[102 165 116 146  89 136  70 132  89 142 131 139  91 183 114 126  87 118
 120 120 126 175 149 112 162  65 167 103] : tabi
[102 165 116 135  89 136  70 132  89 142 131 139  91 183 114 126  87 118
 120 120 126 175 149 112 162  65 167 103] : sok
[143 135 146 148 102 133  92  91 136  62 149 183 118  98  94 141  74 116
 166 115 136 139 149 137 133  82 183 129] : nafe
[109 161 147 154 103 113  82 131 104 119 131 167  76 177 104 114 102 122
 115 127 115 186 155  84 164 102 163  87] : Mekez
[138 147 138 151 106 108 104  97 153  49 145 199 105 108  98 127  97 114
 161 131 123 149 170 109 143 106 173 108] : notek
[109 161 147 154 103 113  82 131 104 119 131 167  76 177 104 119 106 115
 150 135 117 160 172  93 149 116 168  96] : Nufon
[ 93 131 115  96 118  76 149 161  82 154 168 116 177 103 135 109 104 167
 106 104 113 131 150 119 119 147 172 160] : Nepad
[123 159 158 157 110  99 100 115 136  74 138 192  84 143 101 113 109 118
 136 135 113 173 169  82 156 120 165  87] : bolim
[155 109  95 152 108 144  92  93 118  80 147 171 117 103  91 112  67 119
 157 105 138 143 135 143 134  77 185 132] : mul
[155 109  95 152 105 144  84  93 118  80 147 171 117 103  91 143  67 119
 157 105 138 143 135 143 134  77 185 132] : gele
perm: [ 76  82  93  96 103 104 104 106 109 113 115 116 117 119 119 131 131 135
 147 149 150 154 160 161 167 168 172 177]
Nufon
q: [155 109  95 152 108 144  92  93 118  80 147 171 117 103  91 112  67 119
 157 105 138 143 135 143 134  77 185 132]
mul
perm: [118 120 120 126 175 149 112 162  65 167 103 102 165 116 146  89 136  70
 132  89 142 131 139  91 183 114 126  87]
tabi

[ 90 125 139 122 121 105 125 204 162] = Mekez
[161 197 201 197 173 139 107 154 182] = Nufon
[187  97  90 145 111 155 105  87 117] = tabi
[154 115 146 144 111 137 155 121  97] = nafe
[187  97  95 145  97 155 105  87 117] = notek
[152 113 145 141 109 135 106 128 135] = fazok
[ 83 183 183 128 183 118 173 184 156] = gele
[186 151 133 149 157 171 152  57 105] = bolim
common bolim Mekez: 
[105]
common tabi fazok: 
[145]
perm: [107 139 154 161 173 182 197 197 201]
Nufon

[105 196 147 166 185  95  81] = notek
[ 98 214 157 156 195  98  63] = Mun
[ 98 214 149 164 192  90  78] = fazok
[110 220 148 162 215 150  81] = Mekez
[ 96 187 153 165 178  97  79] = nafe
[106 168 145 171 175 102  96] = bolim
[ 99 172 149 167 174 100  89] = Nepad
[ 97 169 151 167 171 103  87] = mul
[107 168 144 173 176 103 100] = sok
[104 177 146 171 180  93  98] = gele
[192  90 157 214  98 164  75] = tabi
[ 97 182 152 169 178  94  91] = Nufon
common Nepad fazok: 
[149]
q: [110 219 148 162 216 152  80]
Mekez
q: [ 98 214 149 164 192  90]
fazok
q: [178  97]
nafe

[152 107  94  91 147  78  80 126 113 106 126 117 134] : nafe
[ 91 193 135  92 165 147 113  63 117 162 208  97 153] : tabi
[184  76 111 154 147  92  69 109  24  44 127  78  91] : Nepad
[143 110 130 164  79 166  36 220 160 132 120 178 104] : bolim
[127 138 102  55 173 177  54 150 123 121 138 110 182] : Mekez
[120 139 143 116 130 155 124  82  86 159 119 106  70] : gele
[126  93  97  89 145 109  64 133 155 120 124 127 122] : Mun
[137 118 110 140 107 150  54 177 165 145 156 152 116] : sok
[141  79 139 102  99 137 103 178 171 166  53 163  88] : fazok
[147 113  94 152 126 134 107 116 106  78  80 126  91] : Nufon
q: [150  54 177]
sok
perm: [134 113  91 147  94 117 126 107 106 126  80  78 152]
nafe

[ 39 206  85 152 161  85  96 127 204 135 222  97  44  82]  gele
[208 127 174 228 166 163 101 204 165 135 144 105 123 118]  nafe
[105 208 174 228 165 144 127 118 185 204 166 162 101 123]  tabi
[186 160 149 113 132 142 190 185 158 169 139 121 173 146]  Mun
q: [208 174 228 165 144 127 118 185 204 166 162]
tabi
perm: [101 105 118 123 127 144 162 165 166 174 185 204 208 228]
tabi
q: [185 158 169]
Mun
common Mun tabi: 
[185]
q: [118 185 204]
tabi
q: [105 208 174 228 165 144 127 118 185 204 166 162 101 123]
tabi

[201 152 186 142 161 136 109 123 163 132 181 120 208 152 218  61 102 218] -> mul
[ 83 141 142 126 126 142  77 133 164 110 204 152 186 142 214  61  82 189] -> nafe
[123 201 186 132 152 136 103  61 218 120 109 218 142 152 181 161 163 208] -> Nepad
q: [201 152 186 142 161 136 109 123 163 132 181 120 208 152 218  61 102 218]
mul
perm: [ 61 102 109 120 123 132 136 142 152 152 161 163 181 186 201 208 218 218]
mul
q: [204 152 186 142]
nafe
q: [141 142 126 126 142]
nafe

[162  81 142  67  40 133  41] : Mekez
[140  88 130  88 116 171 153] : sok
[162  81 142  67  41 190 166] : gele
q: [162  81 142  67  40 133  41]
Mekez
q: [ 81 142  67  40 133]
Mekez

[195  98 117  96  85  56  85  43  89  46 117  94 192  84 193 193] = Mun
[ 29  87 115  93  81  47  81  34  85  38 115  91 200  79 201 201] = tabi
[195  98 198 102 122 170 107 156 100 150 198  95 109 210 105 107] = bolim
[154 116 156 111 114 134 116 143 116 140 156 114 113 163 112 114] = notek
[182 191  94 183 183 183 191 203 191 204  94 189  73 121  74  73] = mul
[179 144 148 133 134 155 142 179 144 176 148 142  92 166  91  93] = Nufon
[106  94 188  99  98 101  93  87  93  86 188  95 201 164 199 201] = Mekez
[171 182  95 171 168 167 180 194 182 194  95 180  75 119  76  76] = nafe
[ 64  56 151  65  66  66  56  42  56  42 151  57 175 124 174 174] = sok
q: [198  95 109 210]
bolim
q: [195  98 198 102 122 170 107 156 100 150 198  95 109 210 105 107]
bolim
q: [ 29  87 116  93  81  46  80  34  85  38 116  91 200  79 201 201]
tabi
q: [181 190  91 182 182 183 193 203 191 204  94 191  71 122  75  72]
mul

[111 138 110 161 130 129 103 121  94  87 131 137  66 144 109 137 175  98
 131 106 128 164 109 119 123 178 127]  Nepad
[133 164 146 111 129 115 166 152 121 145 131 116 204 124 145 109 128 141
 138 115 107 131 134 128 115  69  96]  notek
[112 151 122 148 127 126 125 130  98 102 133 128 110 140 117 130 169 109
 134 107 120 157 113 118 119 144 111]  Mun
[164 159 128 101 150  76 148 159 128 152 126 146 197 144 162  79 105 144
 144  93  90 152 154 167 112  70 126]  nafe
[104 130 130  99 126 111 126 106 101  90 110 151  56 109 135 132 166 138
 118 116 145 110 141 125 159 186 138]  bolim
[110 125 110 159 126 138  99 111 104  90 130 135  56 141 163 145 166 101
 126 118 138 151 109 116 130 186 133]  gele
[ 98 186 157  45 135 158 122  85  93 193 116 118 152 131  89 124 121 127
 132 157 162  81  97 147  86 165 118]  Mekez
[135 131  89 157 147  97  81 122  98  85 127 165  45 165 118 116 158  93
 132  86 118 185 124 152 121 193 157]  Nufon
[152 157 116 121  85 127 165 157  81  45  98 185 118  86 131 124 164  93
 135  97 122 132 118  89 158 193 147]  mul
perm: [ 56  90  99 101 104 109 110 110 111 116 118 125 126 126 130 130 133 135
 138 138 141 145 151 159 163 166 186]
gele
perm: [157 193 121 152 124 185 118  86 132  93 158 116 118 165  45 165 127  85
  98 122  81  97 147 157  89 131 135]
Nufon
q: [164 159 128 101 150  76 147 159 127 152 126 145 196 144 162  80 105 144
 144  94  90 153 154 167 112  71 127]
nafe
q: [111 138 110 161 130 129 103 121  94  87 131 137  66 144 109 137 175  98
 131 106 128 164 109 119 123 178 127]
Nepad
perm: [ 66  87  94  98 103 106 109 109 110 111 119 121 123 127 128 129 130 131
 131 137 137 138 144 161 164 175 178]
Nepad
q: [105 129 131 100 126 109 127 106 101  91 112 151  55 112 134 132 167 138
 119 116 143 108 142 123 159 185 138]
bolim
perm: [131 131 152 124 107 121  69 129 115 128 128 146 115 111 116 138 164 204
 134 109 115  96 145 166 133 145 141]
notek

[125 126 129 125 128 127 128 128 128] = Mun
[130 153 127 127 131 129 113 121 128] = tabi
[128 127 128 125 130 126 134 127 132] = notek
[129 140 127 132 128 127 132 119 126] = Nepad
[128 130 132 125 128 127 126 134 128] = fazok
[134 151 121 125 128 127 132 119 126] = mul
[134 151 121 125 126 128 156  96 129] = bolim
q: [128 139 128 132 126 126 130 119 126]
Nepad
perm: [125 125 126 127 128 128 128 128 129]
Mun
perm: [127 126 134 128 128 130 132 125 128]
fazok
q: [129 140 127 132 128 127 132 119 126]
Nepad
q: [126 125 129 124 128 127 128 128 128]
Mun
q: [151 121 125 126 128]
bolim
q: [134 151 121 125 128 127 132 119 126]
mul

[183 163 180 109  78 126  73 200 170 202 129  57 171  74 192 163 100 131
 129 196  64 126  92 118 168 144  58  80  65] = bolim
[168 170  57 192 129  74  80 144 181 131  73 118  58 126  64 126 163 200
 196 180 171 109 129 202 183 101  92 171 163] = Mun
[112 121 119  71  82 198  80 176 157  67  73  56 165 194  56 171  56 126
 168  59  68 180 116 180 200 188 196 153 193] = Nufon
[168 180 200 109 163 163 170  80  57 202  92 144  65  64 100 129  58 170
 192  78 131 183  73 129 118 126 179 196  75] = mul
perm: [163 168 170  57 192 129  74  80 144 181 131  73 118  58 126  64 126 163
 200 196 180 171 109 129 202 183 101  92 171]
Mun
perm: [ 65 183 163 180 109  78 126  73 200 170 202 129  57 171  74 192 163 100
 131 129 196  64 126  92 118 168 144  58  80]
bolim
q: [168 170  57 192 129  74  80 144 181 131  73 118  58 126  64 126 163 200
 196 180 171 109 129 202 183 101  92 171 163]
Mun
q: [112 121 119  71  82 198  80 176 157  67  73  56 165 194  56 171  56 126
 168  59  68 180 116 180 200 188 196 153 193]
Nufon

[126 139 136 138 135 140 138 143 145 137 145 147 137 146  99  93 142 136
 140] : mul
[124 142 137 141 145 130 119 114 114 139 113 136 113 140 108 123 138 146
 120] : fazok
[ 36 160 149 157 147 140 126  93 136 153  74 146  62 156 134 137  61 148
 125] : gele
q: [124 142 137 141 145 130 119 114 114 139 113 136 113 140 108 123 138 146
 120]
fazok
q: [ 36 160 149 157 147 140 126  93 136 153  74 146  62 156 134 137  61 148
 125]
gele
q: [160 149 157 147 140 126  93]
gele
q: [126 140 138 137 136 142 138 142 146 137 144 147 136 146  99  92 143 138
 141]
mul

[148 105 123 137  80] : Mekez
[113 105 123 137  80] : notek
[105 149 125  39 152] : Nufon
[148 154 124 125 137] : tabi
[136 110 124 131 159] : mul
[136 110 124  53 140] : bolim
q: [148 154 124 125 136]
tabi
q: [136 110 124 131 159]
mul
q: [136 110 124  53 141]
bolim
q: [110 124  53 140]
bolim
q: [148 105 123 137  80]
Mekez
q: [148 105 124 136  80]
Mekez

[132 141 136 139 135 133 127 113 108 137 109 134 108 138 117 124 110 136
 128]  fazok
[135  63  87  72  94  80  96 183 226  82 219 103 229  83 155 129 225  87
  87]  mul
[105 143 138 141 137 142 140 138 133 139 134 135 131 139 110 139 127 138
 142]  nafe
[132 141 136 139 135 133 127 113 108 137  84 134 108 138 117 124 110 136
 128]  Mekez
q: [133 139 134 135 131 139 110 139 127 138 142]
nafe
q: [135  62  87  71  94  79  96 182 226  82 219 103 230  83 155 130 226  87
  87]
mul

[ 91  81 167 101 166] : Nepad
[148 143  37 179 122] : bolim
[148 143  37  54 122] : Mekez
[139 148 146 159 138] : tabi
[112 102 100 189 182] : nafe
[ 49 180 168  91  67] : notek
common Nepad notek: 
[91]
q: [ 37 179 122]
bolim

